In the rows, zero is written as 100.
One turn sends every row of this set to another row. A few are shown first. Where does it send the rows asked after them?
bem: 88; 99; 99; 86; 90; 70; 101; 79; 99; 93; 120; 88; 96; 92; 121
lazo: 119; 67; 121; 103; 94; 79; 135; 114; 52; 71; 121; 65; 97; 87; 78
zomav: 110; 75; 127; 106; 82; 89; 90; 113; 90; 69; 94; 77; 83; 76; 95
pon: 107; 61; 76; 116; 97; 121; 101; 91; 65; 64; 102; 98; 113; 78; 100
Nurul: 110; 71; 87; 106; 108; 90; 141; 90; 42; 75; 136; 80; 120; 88; 92
Zati: 108; 61; 113; 98; 73; 90; 101; 113; 86; 73; 88; 81; 80; 95; 84
rus: 96; 104; 102; 97; 92; 69; 120; 91; 82; 98; 126; 90; 107; 100; 139
didi: 105; 95; 115; 94; 104; 61; 134; 92; 63; 86; 143; 68; 106; 86; 103
tipiz: 100; 116; 100; 95; 106; 85; 114; 88; 83; 105; 130; 76; 95; 84; 126
zekes: 97; 61; 62; 103; 93; 112; 110; 80; 68; 75; 106; 103; 113; 95; 101
Logab: 92; 102; 96; 99; 101; 83; 94; 75; 92; 85; 125; 92; 107; 74; 128
zul: 112; 74; 68; 114; 107; 128; 123; 96; 52; 85; 111; 88; 108; 89; 102
rap: 108; 62; 71; 115; 92; 111; 128; 100; 51; 78; 106; 101; 119; 104; 113
fudo: 116; 70; 126; 107; 74; 82; 118; 129; 75; 79; 93; 78; 85; 102; 102
Puper: 120; 80; 123; 106; 87; 100; 113; 126; 75; 85; 96; 65; 74; 88; 89

tipiz -> zul
zekes -> Zati
And these:
Logab -> pon
lazo -> didi
rap -> fudo

One turn sends every row of this set to another row. A few are shown first. Where does it send the rows asked after them?
Fuli: 93; 143; 153; 75; 90; 95; 134; 117; 149; 52; 101; 142; 94
ruva: 94; 156; 101; 104; 99; 124; 120; 131; 144; 28; 122; 111; 84
Sen: 91; 135; 105; 77; 118; 108; 137; 83; 121; 31; 112; 114; 118
Dega: 98; 134; 146; 59; 85; 100; 118; 112; 145; 48; 108; 142; 94
lim: 69; 144; 103; 103; 79; 96; 115; 124; 146; 78; 112; 100; 120
Nufo: 95; 147; 94; 82; 117; 114; 146; 98; 129; 28; 101; 117; 123
lovag: 63; 147; 105; 98; 98; 102; 108; 126; 144; 83; 99; 100; 117
pana: 101; 139; 140; 71; 81; 99; 127; 115; 148; 40; 95; 151; 103
setin: 104; 155; 119; 73; 129; 95; 102; 138; 157; 51; 100; 123; 121
nerib: 90; 142; 95; 85; 112; 103; 145; 98; 120; 26; 110; 101; 113
Furem: 95; 160; 106; 110; 101; 132; 120; 128; 148; 32; 126; 112; 98
pasu: 96; 149; 105; 85; 122; 112; 148; 105; 115; 30; 110; 106; 113
fabov: 93; 146; 147; 68; 74; 100; 123; 121; 156; 44; 106; 136; 99
Fiz: 110; 142; 119; 79; 128; 87; 102; 134; 149; 47; 91; 127; 118
sose: 94; 137; 137; 73; 86; 97; 115; 123; 148; 39; 101; 154; 88
zulof: 64; 138; 94; 88; 84; 110; 113; 127; 148; 78; 99; 105; 110
gad: 91; 145; 103; 90; 121; 121; 133; 92; 122; 23; 98; 112; 109
podo: 99; 148; 152; 74; 90; 100; 113; 117; 156; 46; 101; 138; 88
bel: 73; 121; 134; 102; 107; 117; 102; 126; 112; 64; 113; 130; 114
zif: 75; 153; 91; 88; 86; 103; 115; 121; 150; 83; 100; 108; 126
buzu: 75; 136; 105; 88; 84; 109; 114; 121; 154; 90; 112; 105; 117
gomob: 91; 135; 106; 84; 113; 113; 142; 83; 124; 25; 110; 118; 116
rinut: 107; 139; 101; 88; 114; 108; 133; 88; 125; 27; 100; 103; 115
lal: 92; 160; 112; 110; 95; 127; 113; 125; 144; 24; 125; 122; 92
kepun: 78; 135; 105; 100; 89; 109; 105; 124; 156; 80; 108; 98; 126
bogo: 104; 151; 118; 67; 131; 90; 106; 138; 147; 45; 100; 126; 113
Pof: 75; 123; 137; 101; 112; 125; 117; 126; 115; 71; 113; 123; 111
Kis: 69; 128; 132; 94; 117; 118; 108; 123; 105; 63; 115; 123; 113
Futib: 73; 147; 91; 87; 88; 98; 114; 120; 141; 84; 102; 105; 125
Vaf: 88; 146; 149; 75; 70; 99; 124; 119; 151; 40; 109; 137; 97

podo -> lovag
pasu -> sose
Fiz -> Pof
And these:
Vaf -> zif
bel -> Furem
Futib -> gomob
lim -> Nufo
buzu -> nerib
setin -> Kis
zulof -> rinut

One turn sends every row of this set to another row. A few are shown first. Where does it send the rows asked after them?
kelut: 105; 80; 114; 96; 124; 79; 102; 75; 59; 119; 101; 93; 100; 89; 104; 95; 117; 86; 113; 104; 112
Betid: 139; 85; 121; 99; 104; 76; 100; 75; 107; 91; 98; 106; 104; 89; 98; 92; 110; 76; 98; 66; 102
Gozuz: 95; 96; 71; 70; 75; 80; 86; 107; 114; 128; 98; 85; 94; 105; 114; 84; 88; 97; 107; 70; 95
keser: 81; 98; 77; 63; 86; 117; 112; 82; 101; 100; 111; 99; 106; 117; 83; 108; 126; 71; 90; 91; 117
muda: 81; 91; 76; 67; 86; 115; 115; 70; 100; 98; 111; 100; 107; 115; 87; 112; 127; 79; 96; 88; 112
zotuz: 88; 97; 121; 106; 86; 94; 117; 86; 104; 103; 136; 67; 90; 108; 102; 95; 115; 85; 98; 118; 126
Fip: 107; 83; 114; 104; 119; 76; 101; 80; 60; 118; 104; 94; 107; 84; 103; 102; 117; 85; 117; 107; 111
Segil: 84; 116; 100; 103; 83; 74; 94; 102; 123; 92; 111; 71; 118; 76; 79; 95; 91; 116; 113; 77; 104
Bovi: 117; 88; 101; 80; 119; 109; 114; 110; 98; 104; 109; 99; 105; 103; 78; 118; 107; 100; 52; 80; 108
Bodu: 68; 114; 91; 83; 95; 86; 75; 105; 100; 117; 81; 101; 102; 83; 76; 101; 99; 110; 118; 97; 113
pir: 85; 101; 122; 99; 87; 95; 118; 86; 104; 100; 132; 63; 92; 109; 100; 91; 116; 77; 101; 114; 131
Meded: 85; 116; 99; 101; 86; 74; 96; 103; 123; 96; 112; 70; 118; 73; 85; 95; 90; 116; 113; 67; 101
fom: 83; 104; 119; 103; 93; 100; 126; 77; 106; 98; 125; 68; 85; 109; 101; 88; 121; 80; 94; 109; 124
kebi: 66; 117; 92; 86; 98; 84; 76; 103; 101; 116; 85; 99; 104; 77; 78; 98; 101; 112; 121; 90; 111
minot: 87; 108; 101; 84; 91; 78; 83; 129; 112; 129; 99; 85; 78; 108; 97; 87; 84; 112; 86; 97; 118
gipu: 145; 80; 114; 97; 95; 75; 92; 84; 110; 89; 106; 108; 111; 93; 91; 102; 104; 83; 99; 70; 103
batun: 84; 99; 79; 70; 91; 119; 119; 75; 106; 96; 103; 103; 98; 117; 87; 107; 129; 74; 87; 85; 112
pava: 140; 79; 118; 93; 96; 76; 90; 76; 113; 88; 104; 110; 106; 95; 90; 96; 107; 83; 99; 69; 106
kule: 106; 87; 117; 99; 121; 75; 104; 82; 60; 115; 103; 86; 107; 84; 101; 96; 117; 78; 119; 104; 116
Minat: 99; 95; 69; 73; 73; 70; 92; 110; 110; 125; 101; 83; 100; 109; 114; 92; 86; 96; 106; 69; 97
gom: 80; 119; 104; 103; 82; 68; 94; 106; 120; 97; 116; 78; 120; 75; 82; 101; 91; 113; 110; 72; 107
Kurip: 116; 88; 108; 85; 126; 105; 116; 110; 105; 107; 105; 93; 106; 91; 77; 110; 107; 93; 51; 77; 112
lusu: 99; 91; 71; 72; 72; 78; 88; 105; 111; 129; 101; 83; 102; 103; 114; 85; 87; 94; 105; 70; 92
revuk: 82; 94; 73; 70; 81; 115; 111; 79; 102; 101; 115; 102; 105; 118; 86; 112; 127; 78; 93; 96; 113
Rivi: 101; 91; 117; 104; 122; 80; 111; 70; 65; 114; 101; 89; 99; 85; 107; 90; 123; 77; 113; 101; 111
rir: 144; 82; 116; 91; 101; 73; 93; 85; 106; 88; 102; 104; 113; 92; 91; 96; 105; 76; 101; 67; 107
Tafu: 91; 96; 115; 103; 88; 95; 123; 87; 118; 100; 128; 61; 88; 109; 100; 89; 115; 78; 94; 112; 129
nitif: 86; 101; 79; 89; 106; 78; 108; 112; 85; 125; 110; 63; 122; 77; 99; 96; 89; 116; 94; 71; 89
kobap: 138; 82; 112; 97; 97; 72; 91; 79; 116; 90; 102; 106; 111; 87; 90; 90; 109; 72; 104; 73; 107
kofa: 89; 103; 107; 84; 90; 87; 82; 126; 117; 132; 95; 81; 79; 102; 98; 87; 82; 110; 86; 97; 115
Seten: 100; 85; 107; 100; 127; 79; 106; 82; 64; 121; 98; 88; 102; 84; 100; 93; 120; 79; 112; 111; 116
Velup: 91; 93; 122; 102; 89; 94; 121; 80; 107; 99; 134; 62; 87; 111; 105; 91; 114; 87; 96; 110; 125
Peniv: 85; 103; 81; 88; 103; 73; 110; 116; 86; 126; 109; 67; 122; 81; 102; 107; 88; 113; 96; 66; 94
ligam: 88; 102; 77; 84; 107; 80; 108; 115; 90; 127; 106; 64; 115; 80; 105; 97; 88; 116; 94; 65; 90
tefev: 119; 91; 109; 82; 124; 108; 118; 100; 102; 102; 97; 100; 98; 100; 83; 110; 111; 91; 54; 69; 106
Sela: 83; 91; 69; 66; 89; 115; 115; 78; 105; 104; 103; 101; 109; 109; 85; 111; 128; 69; 93; 87; 113
Varik: 66; 118; 91; 85; 93; 77; 73; 106; 98; 117; 90; 107; 102; 85; 77; 99; 101; 109; 115; 95; 115
pid: 119; 91; 104; 74; 121; 107; 113; 111; 100; 102; 107; 96; 106; 103; 76; 111; 106; 92; 53; 74; 112
palu: 83; 110; 107; 85; 93; 86; 81; 124; 117; 129; 96; 83; 76; 99; 96; 84; 86; 113; 91; 95; 116
Rebe: 111; 88; 110; 80; 123; 110; 115; 102; 99; 102; 108; 97; 103; 99; 76; 115; 109; 102; 52; 77; 111

Peniv -> minot
kobap -> Sela
revuk -> Fip
And these:
Segil -> lusu
tefev -> fom
Meded -> Gozuz
pid -> pir
kelut -> Rebe

